Each row is where one point has got to under a steady rotation. How many ticks took it there?
The counts run from 0 to 235.
[112,111,110,123,112,126,120,113,101,113,126,153,95,118,100,146,121,146,113,179,129,134,135,120,109,142,172,120,114,161,98,141,138,114,126]  131
[123,121,122,107,108,133,158,98,111,146,161,137,97,133,111,156,131,144,94,171,115,134,145,135,113,138,134,135,117,129,119,147,119,84,104]  218
[122,136,130,112,103,157,145,104,102,126,151,150,99,145,93,134,145,136,93,163,128,140,168,128,105,126,144,125,123,147,106,149,143,110,125]  57
[112,121,121,130,135,126,138,127,132,142,158,150,75,120,112,159,106,143,99,152,121,146,142,123,133,132,154,138,98,136,130,117,158,94,94]  10
[118,138,126,116,101,156,143,104,103,124,150,149,99,143,94,136,147,137,95,169,127,135,162,125,106,123,139,126,122,146,102,151,144,110,123]  58
[123,129,113,109,108,133,157,115,105,145,147,137,96,140,123,148,154,150,111,188,129,122,135,136,126,146,153,117,108,134,111,143,135,96,106]  209
[120,110,119,131,138,137,137,126,125,148,149,141,82,116,114,153,100,143,98,144,124,159,159,116,122,143,162,129,104,149,136,115,158,95,104]  13
[126,115,116,111,110,135,156,96,108,152,156,131,103,128,112,153,125,144,93,168,115,145,148,125,108,143,139,130,127,140,120,151,123,84,110]  220
[128,112,134,122,113,149,157,87,114,160,159,138,84,119,102,145,125,146,94,138,128,156,159,123,123,126,140,130,133,156,131,130,126,113,102]  85
[121,127,120,116,124,142,141,137,112,134,133,140,84,138,121,132,144,150,119,168,147,139,158,131,127,145,181,106,91,153,118,126,163,116,119]  34
[124,110,119,108,126,123,125,119,111,147,138,148,74,141,116,150,104,150,93,163,138,147,124,125,132,148,170,127,107,134,110,138,146,99,128]  143
[135,119,123,111,112,139,157,103,110,175,151,135,74,141,123,144,138,156,97,162,146,147,133,124,139,138,146,124,126,140,120,144,136,103,111]  74
[114,129,118,128,121,167,155,117,114,127,162,142,110,122,114,144,138,139,108,161,114,137,179,123,108,137,155,121,101,147,132,117,146,98,104]  189
[124,125,132,96,116,154,151,115,112,136,156,139,94,155,116,137,132,142,95,156,126,138,169,143,113,144,160,123,94,127,126,129,142,97,124]  46
[112,126,133,133,130,144,136,121,127,124,156,152,85,121,95,144,112,135,97,136,116,153,175,127,115,125,152,132,103,152,128,113,159,111,103]  18
[115,131,118,128,132,151,155,131,125,144,159,143,87,129,128,150,133,150,109,163,130,135,156,122,138,139,156,127,90,135,135,115,159,96,99]  179
[110,124,122,134,109,133,153,105,115,131,143,148,82,97,104,149,148,152,127,166,136,124,138,126,134,122,157,119,116,169,117,122,132,129,91]  99
[128,126,125,108,108,162,144,105,100,133,148,141,103,146,101,132,136,137,94,158,129,149,174,128,101,136,150,120,121,147,112,147,141,106,132]  55
[112,122,114,117,116,116,124,122,113,125,139,162,79,131,111,155,118,149,104,180,132,129,116,125,131,140,163,131,102,134,102,141,146,103,120]  139
[115,136,123,128,130,150,153,130,128,144,161,148,80,130,126,148,136,149,108,160,131,132,151,126,141,132,157,128,89,134,133,112,161,102,98]  178
[116,115,117,140,110,147,155,94,113,142,151,139,96,95,101,148,135,146,110,157,128,145,156,111,117,127,147,127,134,175,125,132,130,116,95]  91
[119,125,117,107,124,144,153,129,116,139,150,135,98,142,134,142,133,152,109,176,129,133,155,130,119,154,169,120,86,131,129,130,147,90,118]  42
[115,120,124,109,111,119,120,116,105,121,130,162,73,139,99,143,122,146,101,167,137,129,123,136,131,134,168,122,108,142,96,139,146,123,124]  136
[126,113,116,125,133,118,130,126,118,158,137,145,66,126,116,151,110,148,100,156,139,150,128,120,143,142,166,121,112,147,118,126,160,105,107]  4
[121,124,119,140,127,152,128,122,112,138,137,150,80,126,99,136,122,140,98,148,142,159,156,104,122,127,160,122,126,166,111,133,172,120,120]  163
[111,123,116,139,130,149,137,128,121,122,144,144,98,111,104,142,121,138,112,154,126,153,173,111,105,134,164,121,107,170,124,120,163,108,108]  22
[127,125,113,115,109,148,150,117,94,137,133,132,98,139,115,132,159,145,117,179,137,132,155,132,115,144,167,101,116,156,105,138,145,117,116]  202
[118,98,133,102,117,130,143,96,112,133,147,143,84,121,110,152,113,149,105,144,118,136,154,150,120,145,174,124,97,145,132,113,115,113,111]  115
[123,138,123,115,103,141,151,109,109,148,149,149,79,143,107,141,154,148,101,177,143,129,131,127,137,123,139,126,123,140,99,153,145,112,110]  68
[121,130,134,97,116,154,150,114,112,131,160,143,96,154,112,138,129,141,95,158,122,138,169,140,114,140,153,130,92,127,126,130,141,95,122]  47
[126,123,111,107,111,132,157,113,103,151,147,133,96,140,127,147,149,152,110,186,129,126,136,133,124,149,155,115,109,134,113,143,135,92,110]  210
[124,116,120,125,117,144,164,96,120,163,163,135,91,115,117,155,126,150,98,158,126,147,144,114,127,134,139,137,125,145,131,138,127,90,100]  81
[113,128,112,145,126,149,131,122,118,129,147,157,89,118,99,148,114,139,96,156,129,153,153,97,115,126,148,133,122,161,110,136,166,102,116]  160
